In the rows, zero is written as 128.
The same turns and mirrors carry the whole set onto itself, and each row onto the other rows of its family. Which rows share a family with each named row? Give them in list order.
These 16 rows form 4 families of 4 rows each.
Vora: [141 123 193 124 129 113 108 157 107 123 151 154 143 140 124 116 124 150
 135 138 144]
vil: [123 142 189 128  96 136 119 125 115 147 140 166 115 130 119 118 153 130
 111 100 135]
Tig: [139 119 188 121 137 107 116 174  95 148 146 140 139 134 121 120 120 144
 128 130 150]
zafep: [147 124 143 105 170 109 133 134 117 144  97 109 117 123 120 116 131 152
 119 161 163]
lage: [146 126 186 121 116 112 109 161 114 126 154 147 134 149 116 107 121 143
 129 136 136]
Tevi: [125 142 183 129  94 127 121 126 117 134 138 165 110 141 117 108 148 129
 117 107 118]
rik: [149 159 132 120 140 121 126 108 124 144  79 127 103 115 129 117 169 129
 109 125 143]
gumu: [133 145 192 136  94 131 122 119 120 118 130 162 113 130 128 121 150 122
 121 108 133]
vuna: [143 125 151 100 165 112 120 141 132 140 121 108 122 111 108 121 123 161
 112 155 170]
Fesi: [143 119 193 120 126 109  95 149 108 125 157 135 133 145 110 105 124 142
 123 124 153]
Zum: [148 131 147 115 165 107 117 147 115 141  94  93 112 121 123 115 117 151
 112 143 156]
kipaf: [126 147 179 130 111 123 129 128 104 149 122 174 117 126 131 127 167 125
 124 103 125]
reka: [128 154 145 114 139 129 135  97 142 137  94 142  98 102 121 131 163 142
 106 129 143]
Dosu: [136 155 136 116 144 120 127 114 143 158  89 124 102 104 133 129 155 136
  98 120 140]
Mefen: [136 144 136 120 138 109 124 109 136 150  78 124 100 111 138 119 162 144
  97 124 144]
mamo: [152 122 141 110 153 101 126 139 121 143  91 103 117 123 128 111 132 157
 106 157 169]

Same family as Tevi: lage, Mefen, mamo
Same family as kipaf: Tig, vuna, reka
Same family as vil: Vora, zafep, Dosu

The same turns and mirrors carry the whole set onto itself, and each row onto the other rows of its family. Which rows share a family with each named row? Give them in list order.
These 32 rows form 4 families of 8 rows each.
Kugip: [127 112 110 141 106 137 113  98 132  94 119  93 127 136 136  82 110 133
 119 144 134 133 118 158 122 119 121 138 127  96 136  91 133]
Varol: [116 125 122 132 135 141 134 119 122 132 141 142 139 146 116 142 144  91
 117 125 147 111 107 137 116 139 127 165 117 121 135  81 112]
tegag: [131 118 144 118 107 118 127 135 114 110  98 107 121  98 145 100 109 156
 134 141 114 153 147 143 140 131 132 117 146 132 116 155 137]
Bizet: [110 138 120 140 142 124  93 126 101 116 111 121 152 136 154 106 121 129
 130 143 134 120 168 140 120 149 125 172 139 106 121 126 110]
gif: [116 128 111 138 149 142 121 112 127 132 149 138 147 150 113 132 146  98
 116 117 141 120 102 134 116 137 133 156 130 125 138  79 108]
Dum: [120 118 118 131 138 139 134 115 125 134 149 143 147 146 117 131 146 101
 120 119 150 106  89 146 125 129 128 152 129 117 134  84 115]
kefu: [121 137 146 114 149 120 136 150 106 145 132 153 140 111 124 147 145 116
 130 116 120 138 133 122 130 147 145 136 143 161 118 144 114]
paf: [120 144 133 116 154 132 131 151 106 128 130 153 145 113 126 143 153 111
 138 112 123 135 137 121 127 157 129 140 149 147 121 149 121]
noza: [114 129 126 138 145 127  88 125 112 125 119 123 150 143 151 108 113 131
 136 142 139 127 160 154 124 163 120 172 147 110 131 129 116]
Zil: [110 111 172 125 127 151 124 131 126 118 128 132 127 137 165 117 137 120
 118 131 112 142 129 142  99 133 154 124 133 157 144  92 106]
ranug: [124  98 115 147 102 130 118 107 131 106 134  92 132 132 127  91 113 140
 113 148 127 138 116 163 130 120 128 137 134 100 138  83 138]
kive: [138 140  77 137 133 111 135 132 118 132 120 123 149 113  90 122 126 124
 128 125 134 119 120 144 142 137 123 144 134  98 113 135 144]
rolen: [127 130 138 124 118 119 116 133 115 107 100 102 120 101 143  99 110 151
 128 140 104 166 160 133 129 138 138 120 144 140 121 151 132]
Tirap: [116 141 144 116 141 133 127 145 102 134 122 157 139 111 129 135 155 106
 132 115 117 135 137 118 124 141 131 133 141 157 120 158 119]
Zomes: [119 121 119 139 145 144 133 106 123 125 154 148 146 144 123 141 132  99
 120 123 146 109 110 138 115 126 130 148 128 124 149  84 106]
mozim: [105 134 125 146 133 122  95 122 120 127 117 124 161 135 155 113 124 124
 136 145 132 131 166 136 121 160 119 173 137 117 137 133 113]
Nim: [111 109 178 117 122 145 114 113 120 108 131 121 118 133 169 106 128 126
 120 134 120 152 130 134 112 129 142 130 136 159 140 100 103]
zudo: [138 137  83 129 128 108 125 116 114 122 120 114 140 111  94 113 118 132
 130 128 141 129 120 137 156 134 111 148 141  99 110 142 140]
doke: [108 125 121 149 136 134  99 124 110 114 121 125 156 147 154 112 119 126
 135 152 142 127 166 151 126 151 120 171 135 113 129 118 104]
taki: [141 114 137 112 113 128 159 120 133 121 142 124 116 109 107 118 135 117
 116 118 116 148  84 139 132 116 141 105 125 152 134 110 140]
gozo: [130 128 136 115 110 112 117 141 115 115  96  98 122 102 136  88 123 151
 128 136 107 161 140 141 138 140 135 126 143 134 106 151 143]
Fut: [128 104 122 139 101 126 117  97 134 112 119  93 123 134 133  87 101 140
 111 146 131 136 113 157 127 109 135 133 124 110 134  85 125]
maber: [136 143  83 128 133 101 129 127 106 128 123 125 142 109  88 112 136 129
 121 122 132 137 114 139 156 133 117 149 134 101 120 137 133]
Bafe: [133 117 128 118 111 133 160 122 129 117 128 121 118 104 107 123 143 123
 114 115 117 145  88 124 131 103 144  99 128 146 123 105 129]
femeg: [114 111 174 124 121 152 121 119 129 110 131 120 125 136 173 113 120 117
 124 140 119 131 138 142  96 132 149 129 130 157 135 100 116]
vosop: [134 127 135 120 118 111 117 128 111 106 114 102 129  99 144  83 112 154
 128 137 105 156 145 144 136 125 138 113 147 138 120 156 137]
ton: [144 115 131 107 121 134 155 126 118 113 134 121 107 112 106 115 131 126
 111 116 121 139  84 143 133 106 146 102 133 140 117 103 134]
mev: [135 134  85 138 135 109 124 130 108 138 122 119 150 105  92 113 126 140
 131 116 143 127 112 138 145 124 118 146 133 105 116 143 138]
duku: [123 148 140 109 154 130 130 141 111 136 113 153 135 116 133 141 142 113
 137 109 128 135 133 115 124 148 137 134 143 156 116 151 107]
beda: [113 113 169 117 121 152 124 117 133 106 125 126 118 142 168 119 129 114
 119 142 113 146 137 140 110 142 147 126 143 152 136  91 108]
Koze: [134 112 114 136 113 119 124 100 132 104 131  87 129 135 131  91 102 140
 114 146 134 132 116 161 128 125 134 145 124 102 135  78 130]
Zom: [140 123 134 105 120 124 150 123 130 126 128 120 112 101 107 118 135 125
 114 107 112 144  83 128 128 117 145 103 138 144 125 117 142]

Same family as Dum: paf, Zil, rolen, zudo, doke, Fut, Zom
Same family as gozo: Kugip, kefu, kive, Zomes, mozim, Nim, ton
Same family as noza: tegag, gif, ranug, Bafe, mev, duku, beda

